In the data rows, the value 128 means zero.
A hidden rule labels the rows of this table. It goes by one to three of the table's principal directions, not those with the most spread.
[151, 186, 117, 146, 128, 136, 129, 123, 129, 82, 135, 156, 146, 115, 133, 168, 79, 62, 98, 154, 173, 132, 158, 91, 147, 103, 124, 146, 126, 150, 114, 118, 148, 89, 117, 88, 171, 122, 101] 1
[139, 156, 137, 141, 97, 93, 106, 141, 102, 65, 96, 147, 176, 86, 160, 182, 97, 125, 149, 163, 116, 159, 146, 131, 109, 104, 158, 176, 141, 125, 108, 116, 116, 81, 133, 117, 152, 180, 123] 2
[150, 115, 174, 104, 157, 107, 130, 139, 138, 151, 115, 76, 127, 102, 138, 105, 114, 128, 149, 131, 101, 108, 127, 110, 126, 92, 118, 120, 103, 132, 165, 127, 136, 152, 141, 121, 108, 137, 102] 7
[129, 108, 84, 146, 155, 125, 119, 179, 90, 115, 83, 127, 152, 118, 153, 140, 121, 134, 151, 212, 193, 102, 166, 94, 139, 135, 226, 127, 105, 127, 162, 135, 196, 64, 103, 92, 142, 144, 64] 0
[130, 126, 86, 137, 174, 167, 121, 155, 117, 141, 128, 142, 112, 147, 110, 104, 160, 149, 105, 119, 137, 95, 119, 142, 156, 131, 157, 72, 122, 113, 144, 127, 165, 143, 114, 149, 105, 121, 124] 4
[131, 164, 95, 176, 98, 96, 133, 151, 82, 89, 78, 147, 193, 84, 148, 189, 114, 128, 105, 199, 150, 156, 215, 156, 131, 98, 196, 195, 151, 108, 76, 92, 136, 72, 129, 113, 178, 159, 126] 0
[156, 170, 108, 167, 160, 109, 119, 154, 82, 89, 102, 133, 179, 102, 175, 192, 73, 96, 109, 209, 181, 160, 185, 95, 134, 98, 191, 151, 121, 142, 141, 106, 164, 43, 111, 88, 178, 145, 82] 5
[120, 128, 110, 134, 125, 153, 101, 137, 114, 111, 132, 202, 104, 126, 103, 151, 153, 157, 147, 114, 115, 134, 107, 159, 109, 135, 130, 109, 137, 123, 111, 107, 116, 139, 102, 128, 113, 146, 135] 2
[118, 166, 79, 168, 107, 137, 148, 141, 88, 24, 113, 200, 188, 134, 161, 178, 125, 101, 82, 174, 173, 151, 177, 125, 124, 120, 173, 159, 174, 109, 97, 111, 133, 48, 126, 123, 183, 172, 124] 1
[137, 123, 139, 83, 180, 146, 147, 120, 92, 133, 184, 159, 89, 158, 109, 114, 103, 100, 122, 130, 139, 127, 110, 108, 135, 106, 96, 92, 113, 145, 137, 91, 146, 150, 122, 84, 122, 104, 86] 6
[146, 164, 97, 130, 115, 96, 155, 105, 82, 104, 181, 212, 140, 149, 81, 166, 113, 124, 130, 110, 120, 150, 128, 157, 129, 95, 112, 183, 150, 101, 40, 95, 119, 136, 162, 63, 116, 116, 129] 6
[147, 122, 97, 111, 103, 125, 118, 117, 62, 79, 142, 151, 133, 132, 139, 144, 91, 75, 154, 175, 175, 132, 136, 106, 172, 122, 158, 144, 138, 156, 111, 123, 152, 106, 136, 84, 156, 125, 72] 2
[172, 119, 134, 97, 128, 118, 126, 72, 62, 120, 167, 106, 121, 119, 144, 96, 69, 59, 122, 140, 133, 159, 140, 125, 180, 107, 102, 128, 131, 165, 128, 103, 113, 171, 161, 103, 150, 103, 105] 2
[126, 107, 136, 106, 124, 124, 103, 106, 68, 114, 160, 124, 116, 133, 135, 114, 116, 106, 153, 117, 147, 132, 119, 138, 176, 101, 131, 111, 115, 141, 119, 128, 154, 125, 137, 108, 126, 139, 124] 6
[119, 114, 97, 139, 135, 120, 77, 104, 59, 157, 160, 148, 108, 135, 115, 138, 112, 149, 115, 97, 107, 171, 108, 195, 153, 127, 141, 106, 134, 102, 80, 110, 118, 156, 132, 110, 96, 121, 189] 7
[155, 124, 133, 117, 113, 85, 129, 98, 70, 117, 160, 136, 140, 128, 128, 144, 104, 114, 166, 126, 127, 152, 128, 137, 146, 101, 128, 164, 138, 130, 95, 119, 121, 127, 166, 82, 122, 129, 118] 6
[90, 108, 88, 112, 53, 158, 118, 123, 48, 23, 99, 162, 153, 123, 155, 89, 165, 125, 150, 160, 170, 112, 160, 153, 181, 161, 197, 123, 154, 145, 121, 124, 152, 89, 126, 186, 188, 194, 150] 4
[124, 114, 109, 123, 126, 155, 109, 108, 130, 130, 149, 131, 107, 146, 128, 100, 139, 113, 118, 105, 133, 131, 113, 142, 147, 168, 117, 94, 135, 133, 138, 138, 130, 149, 122, 146, 133, 106, 142] 7
[94, 118, 58, 147, 54, 153, 129, 124, 80, 72, 113, 211, 138, 154, 109, 146, 193, 193, 148, 135, 129, 130, 128, 187, 139, 167, 183, 147, 179, 111, 86, 117, 116, 116, 115, 171, 148, 165, 172] 4
[142, 154, 135, 121, 144, 83, 137, 133, 99, 157, 147, 131, 127, 122, 108, 177, 62, 110, 116, 144, 110, 157, 127, 126, 110, 97, 118, 161, 127, 121, 69, 95, 115, 137, 146, 60, 110, 100, 117] 0
[168, 105, 124, 129, 124, 121, 144, 159, 149, 113, 82, 121, 145, 115, 143, 124, 163, 155, 202, 173, 129, 98, 127, 90, 106, 147, 165, 144, 129, 153, 191, 148, 135, 119, 128, 146, 129, 142, 42] 1
[168, 148, 78, 84, 111, 165, 141, 155, 116, 75, 129, 166, 109, 146, 103, 143, 118, 89, 173, 193, 173, 72, 102, 67, 175, 134, 160, 130, 133, 180, 143, 128, 175, 123, 116, 109, 151, 104, 14] 5
[115, 97, 60, 171, 101, 156, 115, 155, 97, 87, 68, 136, 155, 120, 159, 103, 179, 125, 145, 173, 192, 100, 182, 134, 150, 205, 224, 103, 151, 135, 152, 151, 166, 84, 112, 168, 169, 146, 108] 7
[123, 114, 149, 130, 92, 122, 129, 125, 115, 75, 105, 84, 162, 118, 171, 101, 143, 93, 154, 136, 163, 106, 162, 108, 172, 116, 150, 128, 125, 152, 153, 158, 170, 86, 138, 156, 170, 163, 101] 1
[116, 95, 136, 132, 99, 105, 140, 94, 48, 104, 123, 136, 146, 122, 154, 102, 123, 138, 135, 131, 111, 173, 159, 165, 121, 143, 140, 133, 151, 136, 115, 97, 93, 139, 147, 144, 153, 160, 164] 1
[77, 113, 151, 132, 95, 111, 127, 151, 93, 82, 79, 137, 162, 105, 162, 130, 146, 182, 134, 140, 95, 158, 143, 163, 87, 133, 161, 138, 141, 115, 117, 107, 101, 95, 122, 184, 145, 206, 177] 4
[131, 124, 117, 141, 110, 129, 137, 94, 100, 118, 118, 99, 147, 116, 150, 79, 114, 95, 97, 131, 143, 138, 173, 139, 161, 148, 135, 124, 133, 142, 133, 124, 123, 140, 144, 151, 166, 126, 159] 4
[143, 102, 149, 140, 195, 172, 95, 139, 192, 203, 132, 73, 73, 139, 134, 101, 142, 115, 115, 86, 127, 108, 84, 102, 125, 155, 92, 33, 104, 152, 199, 164, 131, 166, 100, 158, 86, 83, 107] 5
[84, 77, 151, 136, 114, 156, 113, 119, 189, 189, 126, 105, 89, 155, 133, 122, 204, 197, 126, 79, 81, 151, 87, 173, 80, 183, 91, 96, 154, 112, 152, 149, 68, 158, 105, 207, 101, 118, 190] 0
[111, 97, 148, 131, 172, 138, 116, 121, 125, 208, 157, 117, 79, 150, 105, 114, 152, 169, 111, 66, 85, 145, 89, 171, 108, 132, 91, 70, 128, 112, 121, 117, 96, 184, 126, 144, 69, 106, 177] 5
[66, 74, 159, 96, 97, 126, 131, 110, 86, 115, 120, 139, 120, 137, 148, 99, 149, 203, 128, 120, 66, 170, 110, 181, 87, 143, 122, 122, 145, 108, 134, 96, 73, 150, 119, 179, 128, 187, 211] 0
[107, 77, 107, 156, 80, 111, 134, 129, 87, 89, 85, 132, 166, 128, 168, 127, 157, 159, 163, 171, 151, 139, 163, 136, 123, 149, 189, 156, 147, 124, 142, 143, 131, 86, 125, 142, 157, 174, 119] 6
[96, 102, 147, 170, 110, 91, 106, 142, 109, 129, 75, 65, 174, 100, 191, 138, 125, 137, 129, 156, 143, 159, 182, 140, 117, 145, 181, 138, 125, 120, 140, 144, 143, 68, 120, 148, 162, 161, 150] 0
[114, 118, 165, 149, 122, 85, 150, 115, 91, 145, 102, 118, 149, 91, 146, 120, 101, 139, 111, 127, 96, 183, 167, 155, 74, 134, 118, 149, 137, 132, 98, 91, 59, 140, 153, 139, 132, 150, 176] 5
[104, 106, 145, 113, 109, 129, 128, 116, 113, 106, 122, 124, 136, 126, 151, 104, 142, 143, 124, 128, 106, 148, 139, 154, 119, 137, 125, 126, 138, 121, 140, 115, 114, 132, 126, 161, 150, 156, 156] 7
[105, 117, 95, 193, 122, 152, 111, 155, 164, 141, 85, 137, 136, 128, 143, 153, 178, 156, 104, 120, 136, 140, 136, 150, 89, 187, 155, 107, 160, 111, 128, 153, 99, 106, 107, 179, 121, 130, 156] 1
[119, 137, 155, 165, 134, 70, 172, 158, 133, 134, 81, 109, 189, 96, 148, 148, 130, 162, 100, 141, 90, 154, 178, 146, 69, 94, 140, 181, 142, 86, 98, 109, 94, 109, 159, 136, 121, 164, 145] 1
[105, 144, 93, 223, 132, 124, 104, 179, 156, 115, 50, 122, 182, 103, 176, 178, 135, 146, 79, 147, 144, 158, 159, 133, 82, 166, 189, 125, 149, 102, 123, 157, 112, 58, 107, 168, 134, 158, 156] 5
[151, 133, 123, 126, 83, 77, 155, 79, 78, 118, 145, 115, 166, 126, 155, 156, 83, 103, 123, 175, 126, 198, 171, 143, 137, 121, 128, 211, 159, 138, 92, 99, 92, 119, 162, 103, 179, 107, 123] 3
[100, 144, 112, 121, 85, 135, 144, 148, 161, 93, 114, 111, 157, 142, 137, 134, 178, 124, 140, 151, 174, 87, 157, 119, 150, 156, 166, 160, 144, 113, 125, 159, 175, 62, 127, 152, 170, 131, 127] 0
[103, 93, 141, 97, 112, 135, 129, 107, 68, 122, 127, 105, 114, 130, 144, 80, 122, 129, 137, 142, 134, 132, 143, 141, 157, 142, 144, 102, 120, 154, 145, 107, 136, 140, 123, 150, 156, 143, 150] 3
[70, 72, 151, 146, 161, 166, 103, 130, 169, 188, 143, 103, 87, 165, 134, 85, 201, 181, 96, 39, 94, 137, 83, 176, 105, 161, 91, 41, 128, 97, 153, 158, 110, 157, 107, 203, 79, 129, 198] 1
[132, 114, 173, 116, 168, 139, 124, 148, 171, 147, 116, 90, 114, 123, 141, 102, 146, 140, 147, 108, 113, 100, 104, 99, 110, 123, 110, 86, 102, 138, 191, 148, 140, 133, 117, 152, 106, 140, 110] 1
[107, 92, 161, 129, 166, 130, 93, 162, 162, 170, 110, 96, 104, 134, 149, 142, 140, 179, 159, 121, 109, 129, 79, 111, 85, 143, 136, 86, 100, 126, 186, 155, 134, 111, 91, 139, 89, 141, 124] 3
[141, 135, 157, 158, 167, 104, 143, 120, 185, 198, 131, 93, 127, 126, 142, 162, 91, 122, 79, 126, 100, 176, 133, 114, 64, 133, 80, 142, 132, 115, 138, 125, 74, 141, 127, 105, 115, 85, 139] 7
[132, 127, 117, 115, 173, 143, 115, 131, 142, 172, 161, 113, 91, 156, 109, 119, 100, 109, 103, 106, 130, 117, 86, 110, 142, 135, 108, 84, 110, 127, 134, 140, 146, 155, 121, 102, 93, 82, 121] 3
[152, 165, 144, 107, 135, 95, 115, 156, 139, 154, 129, 122, 122, 120, 96, 191, 110, 171, 186, 140, 109, 108, 88, 109, 124, 85, 146, 166, 104, 129, 115, 130, 148, 110, 126, 87, 92, 127, 111] 4
[129, 117, 155, 107, 142, 162, 124, 124, 195, 170, 148, 122, 77, 142, 87, 97, 173, 151, 142, 63, 95, 83, 74, 128, 126, 125, 70, 86, 115, 129, 152, 151, 118, 188, 121, 153, 79, 112, 141] 6
[137, 179, 174, 82, 191, 108, 145, 121, 155, 186, 218, 129, 98, 157, 77, 153, 113, 137, 87, 57, 65, 145, 75, 157, 122, 48, 38, 135, 116, 84, 74, 95, 120, 169, 157, 96, 69, 87, 156] 3
[119, 130, 189, 88, 156, 121, 135, 86, 142, 187, 208, 91, 78, 149, 100, 103, 86, 74, 82, 49, 101, 145, 87, 132, 145, 82, 18, 102, 110, 131, 84, 123, 103, 189, 158, 101, 88, 78, 158] 1
[158, 209, 156, 108, 151, 107, 134, 138, 169, 124, 139, 99, 153, 104, 129, 169, 85, 97, 101, 141, 119, 127, 137, 103, 128, 88, 110, 168, 120, 118, 121, 116, 137, 100, 143, 106, 142, 113, 133] 3
[141, 151, 119, 99, 162, 137, 165, 155, 181, 169, 147, 147, 110, 142, 76, 129, 164, 166, 123, 124, 106, 93, 105, 130, 105, 115, 108, 150, 126, 95, 119, 117, 122, 156, 140, 123, 87, 94, 114] 0
[129, 149, 103, 162, 166, 162, 117, 223, 218, 117, 62, 154, 142, 109, 120, 165, 192, 179, 142, 153, 139, 60, 117, 97, 85, 129, 179, 114, 117, 96, 172, 161, 166, 82, 88, 151, 95, 158, 79] 2
[139, 210, 147, 179, 216, 61, 140, 192, 159, 183, 113, 79, 189, 89, 133, 202, 62, 118, 17, 133, 98, 162, 167, 137, 99, 20, 126, 172, 106, 51, 54, 106, 139, 92, 157, 82, 86, 117, 138] 0
[134, 160, 164, 118, 141, 153, 114, 125, 209, 127, 148, 111, 111, 127, 115, 111, 141, 97, 113, 61, 110, 95, 98, 113, 132, 120, 66, 96, 116, 126, 144, 157, 136, 147, 127, 149, 113, 118, 141] 2
[143, 116, 100, 111, 117, 169, 116, 124, 123, 71, 123, 120, 128, 141, 168, 108, 124, 65, 156, 187, 208, 95, 149, 67, 170, 179, 169, 102, 125, 176, 203, 153, 188, 79, 99, 124, 196, 118, 59] 7
[135, 143, 89, 102, 113, 192, 106, 125, 133, 71, 129, 172, 109, 136, 125, 109, 145, 117, 142, 152, 160, 101, 112, 112, 158, 171, 148, 100, 129, 160, 174, 129, 151, 120, 93, 161, 167, 133, 114] 3
[102, 105, 136, 67, 170, 234, 126, 111, 177, 138, 190, 163, 40, 176, 76, 19, 195, 130, 109, 44, 127, 63, 59, 131, 167, 137, 50, 19, 91, 143, 184, 137, 154, 203, 96, 188, 98, 112, 142] 5
[178, 178, 101, 86, 154, 129, 160, 113, 112, 124, 176, 172, 116, 142, 85, 132, 81, 105, 120, 155, 128, 125, 118, 106, 150, 98, 108, 160, 114, 141, 115, 86, 140, 158, 140, 76, 135, 84, 83] 3
[139, 161, 94, 156, 124, 142, 163, 129, 171, 124, 137, 144, 141, 142, 115, 154, 120, 75, 73, 148, 173, 116, 161, 99, 138, 119, 111, 159, 145, 122, 99, 138, 135, 112, 131, 99, 150, 86, 93] 6
[95, 100, 132, 116, 120, 144, 156, 140, 120, 105, 122, 142, 128, 142, 131, 100, 148, 126, 108, 137, 129, 116, 144, 131, 128, 114, 121, 116, 132, 121, 126, 116, 140, 135, 120, 142, 142, 147, 107] 2
[145, 178, 37, 160, 80, 195, 82, 153, 166, 22, 87, 224, 139, 128, 125, 166, 146, 120, 144, 154, 156, 101, 104, 107, 133, 207, 182, 113, 157, 150, 153, 153, 148, 92, 74, 164, 173, 147, 102] 7
[110, 194, 115, 162, 95, 126, 139, 133, 150, 86, 102, 181, 156, 104, 108, 160, 99, 121, 80, 122, 114, 141, 156, 138, 97, 132, 119, 160, 137, 118, 74, 104, 106, 116, 115, 128, 159, 148, 177] 3
[147, 191, 65, 133, 64, 162, 126, 139, 166, 35, 115, 212, 146, 143, 106, 186, 132, 125, 171, 176, 178, 94, 108, 77, 146, 151, 165, 183, 135, 161, 133, 153, 163, 65, 90, 120, 178, 137, 79] 4
[139, 144, 115, 149, 122, 146, 141, 77, 192, 193, 181, 113, 92, 161, 99, 132, 108, 71, 55, 74, 123, 156, 108, 131, 134, 152, 38, 127, 152, 132, 86, 145, 75, 188, 142, 121, 117, 34, 153] 1
[73, 147, 150, 162, 95, 124, 118, 109, 135, 108, 116, 129, 159, 106, 151, 124, 153, 142, 67, 76, 98, 177, 162, 199, 100, 147, 107, 134, 158, 91, 80, 115, 77, 112, 137, 194, 150, 166, 249] 0
Here are more rows. What is the label of each one?
[130, 165, 130, 142, 150, 121, 118, 140, 113, 103, 130, 152, 145, 118, 135, 155, 106, 122, 106, 122, 121, 148, 134, 135, 115, 114, 133, 122, 129, 118, 112, 108, 132, 104, 125, 120, 133, 146, 143] -> 1
[166, 159, 126, 102, 103, 119, 176, 106, 112, 84, 138, 120, 160, 107, 118, 96, 123, 67, 127, 155, 164, 88, 187, 109, 187, 79, 123, 180, 132, 139, 111, 116, 152, 130, 175, 109, 167, 126, 90] -> 6
[157, 145, 104, 95, 107, 150, 188, 92, 151, 122, 183, 162, 102, 171, 64, 94, 133, 80, 132, 114, 159, 70, 125, 92, 181, 107, 78, 151, 123, 149, 109, 132, 160, 173, 146, 84, 139, 74, 74] -> 1
[147, 179, 85, 138, 145, 165, 148, 157, 191, 116, 145, 175, 121, 158, 90, 164, 157, 117, 116, 126, 163, 85, 103, 93, 131, 130, 123, 135, 137, 121, 119, 151, 152, 103, 119, 119, 115, 94, 87] -> 5
[192, 89, 178, 47, 177, 157, 139, 110, 136, 137, 161, 96, 73, 136, 124, 57, 125, 96, 204, 139, 128, 67, 93, 59, 164, 100, 87, 74, 83, 193, 246, 128, 171, 189, 122, 108, 124, 109, 14] -> 2
[128, 106, 147, 66, 142, 129, 178, 99, 101, 159, 179, 152, 81, 163, 85, 91, 106, 141, 135, 128, 100, 134, 97, 120, 123, 108, 75, 130, 109, 151, 125, 84, 111, 194, 132, 101, 117, 99, 106] -> 4
[147, 176, 136, 88, 44, 87, 163, 110, 97, 38, 142, 184, 168, 118, 113, 168, 135, 125, 215, 158, 144, 127, 142, 119, 130, 118, 142, 235, 152, 151, 80, 111, 123, 74, 165, 108, 175, 157, 107] -> 5
[142, 94, 128, 80, 101, 156, 127, 146, 139, 87, 112, 166, 102, 136, 113, 108, 181, 174, 243, 152, 138, 72, 76, 89, 123, 154, 154, 125, 115, 169, 195, 150, 145, 124, 107, 149, 120, 159, 61] -> 1
[96, 108, 103, 139, 118, 163, 116, 109, 129, 138, 139, 145, 107, 153, 120, 100, 170, 154, 100, 86, 118, 134, 112, 172, 130, 172, 121, 91, 150, 109, 122, 134, 104, 153, 120, 173, 118, 126, 196] -> 3
[124, 129, 187, 149, 205, 106, 136, 100, 146, 227, 176, 54, 108, 140, 129, 116, 90, 99, 49, 60, 112, 151, 137, 134, 129, 73, 55, 88, 101, 102, 118, 128, 122, 159, 146, 91, 87, 87, 181] -> 5
[94, 94, 148, 156, 98, 151, 115, 132, 172, 123, 83, 94, 134, 105, 143, 67, 189, 136, 123, 78, 121, 97, 145, 149, 128, 155, 120, 90, 128, 123, 149, 168, 122, 143, 126, 203, 126, 163, 169] -> 2
[182, 136, 145, 129, 203, 125, 71, 151, 148, 181, 119, 101, 91, 97, 126, 143, 60, 115, 148, 126, 101, 127, 75, 87, 110, 122, 120, 74, 82, 156, 180, 134, 132, 165, 105, 88, 76, 103, 84] -> 7
[119, 106, 102, 170, 80, 140, 88, 158, 154, 87, 58, 134, 156, 103, 157, 136, 201, 172, 179, 129, 121, 111, 136, 153, 108, 193, 189, 119, 159, 119, 157, 167, 126, 100, 111, 196, 138, 174, 137] -> 2
[162, 178, 85, 179, 113, 121, 135, 173, 169, 68, 79, 157, 188, 106, 141, 178, 143, 111, 142, 169, 163, 105, 164, 95, 117, 137, 180, 172, 143, 124, 129, 153, 159, 63, 126, 126, 157, 140, 63] -> 6
[129, 116, 114, 89, 101, 176, 160, 108, 156, 107, 154, 189, 87, 164, 86, 92, 177, 141, 156, 107, 115, 97, 93, 125, 119, 168, 88, 114, 147, 149, 146, 121, 108, 179, 118, 155, 133, 112, 111] -> 6
[106, 121, 139, 106, 96, 118, 173, 116, 125, 116, 142, 151, 139, 139, 103, 111, 178, 165, 113, 100, 81, 121, 137, 179, 120, 93, 99, 163, 162, 81, 80, 104, 96, 162, 162, 151, 116, 152, 169] -> 2
[139, 95, 107, 117, 129, 138, 121, 133, 128, 146, 119, 71, 126, 143, 141, 86, 170, 128, 181, 150, 181, 73, 144, 107, 184, 165, 184, 109, 110, 142, 187, 170, 201, 105, 126, 136, 143, 107, 91] -> 3
[129, 105, 170, 70, 117, 131, 161, 100, 159, 182, 186, 136, 70, 152, 60, 101, 164, 142, 159, 76, 88, 100, 89, 146, 131, 93, 42, 140, 123, 127, 99, 115, 106, 210, 149, 112, 85, 90, 116] -> 2
[114, 139, 167, 240, 157, 40, 66, 169, 122, 172, 29, 22, 213, 43, 229, 216, 46, 137, 85, 178, 132, 216, 201, 128, 69, 110, 201, 160, 106, 102, 131, 147, 111, 25, 114, 109, 136, 173, 179] -> 3
[147, 134, 146, 137, 142, 96, 101, 144, 135, 148, 110, 87, 133, 102, 130, 145, 81, 109, 154, 137, 138, 106, 128, 94, 143, 95, 144, 132, 88, 135, 136, 151, 169, 116, 124, 75, 111, 129, 99] -> 7
[140, 125, 111, 133, 148, 168, 98, 138, 167, 138, 140, 128, 104, 132, 116, 114, 162, 108, 127, 101, 148, 93, 108, 125, 157, 133, 118, 87, 121, 125, 147, 159, 155, 139, 117, 140, 107, 108, 105] -> 2
[136, 99, 165, 116, 174, 143, 111, 148, 164, 168, 123, 90, 87, 138, 135, 111, 124, 129, 172, 119, 135, 99, 86, 73, 111, 150, 118, 64, 87, 168, 206, 156, 156, 132, 95, 124, 105, 113, 79] -> 5
[87, 111, 115, 173, 81, 97, 150, 128, 139, 163, 122, 161, 135, 152, 97, 172, 174, 195, 124, 93, 87, 158, 130, 188, 81, 138, 120, 170, 166, 83, 49, 125, 86, 141, 132, 133, 103, 126, 176] -> 6
[139, 108, 159, 81, 99, 104, 160, 109, 101, 106, 145, 146, 131, 123, 118, 112, 153, 148, 182, 133, 99, 126, 131, 144, 120, 103, 110, 169, 142, 129, 121, 102, 106, 151, 160, 125, 130, 151, 111] -> 2
[167, 118, 152, 84, 126, 88, 119, 129, 91, 133, 114, 85, 133, 110, 146, 131, 107, 151, 218, 176, 114, 124, 121, 106, 131, 139, 171, 150, 113, 161, 177, 119, 145, 120, 138, 113, 139, 133, 88] -> 3
[117, 105, 120, 136, 132, 192, 87, 152, 196, 128, 102, 108, 98, 135, 137, 90, 190, 129, 144, 99, 138, 79, 103, 118, 140, 188, 132, 48, 121, 147, 198, 174, 163, 138, 84, 198, 131, 123, 108] -> 7
[135, 162, 186, 110, 142, 83, 161, 120, 152, 146, 156, 113, 137, 115, 117, 149, 73, 96, 81, 97, 75, 163, 116, 123, 89, 67, 47, 167, 132, 110, 69, 105, 73, 158, 171, 98, 100, 116, 139] -> 6
[146, 82, 167, 40, 106, 148, 144, 110, 120, 113, 141, 111, 80, 138, 103, 36, 155, 133, 227, 106, 107, 62, 73, 95, 159, 142, 102, 92, 102, 189, 189, 139, 142, 194, 141, 159, 116, 136, 79] -> 5
[106, 141, 137, 127, 98, 123, 123, 126, 141, 96, 115, 121, 152, 126, 150, 126, 150, 147, 129, 110, 110, 144, 123, 148, 110, 162, 134, 138, 149, 117, 125, 139, 106, 102, 138, 180, 143, 154, 179] -> 4
[136, 186, 39, 174, 84, 196, 94, 159, 171, 13, 76, 209, 166, 113, 133, 149, 166, 114, 120, 158, 182, 84, 146, 112, 154, 174, 193, 127, 146, 131, 150, 159, 170, 67, 83, 173, 184, 166, 112] -> 7
[117, 115, 132, 99, 135, 151, 143, 96, 132, 148, 168, 142, 92, 158, 109, 79, 147, 131, 115, 82, 100, 143, 102, 154, 115, 180, 80, 93, 141, 137, 132, 111, 93, 181, 135, 164, 126, 95, 162] -> 3
[130, 108, 127, 166, 101, 80, 108, 132, 129, 164, 105, 69, 155, 122, 156, 177, 128, 138, 169, 160, 159, 139, 157, 123, 139, 131, 176, 173, 125, 124, 125, 166, 156, 75, 127, 97, 138, 115, 110] -> 0
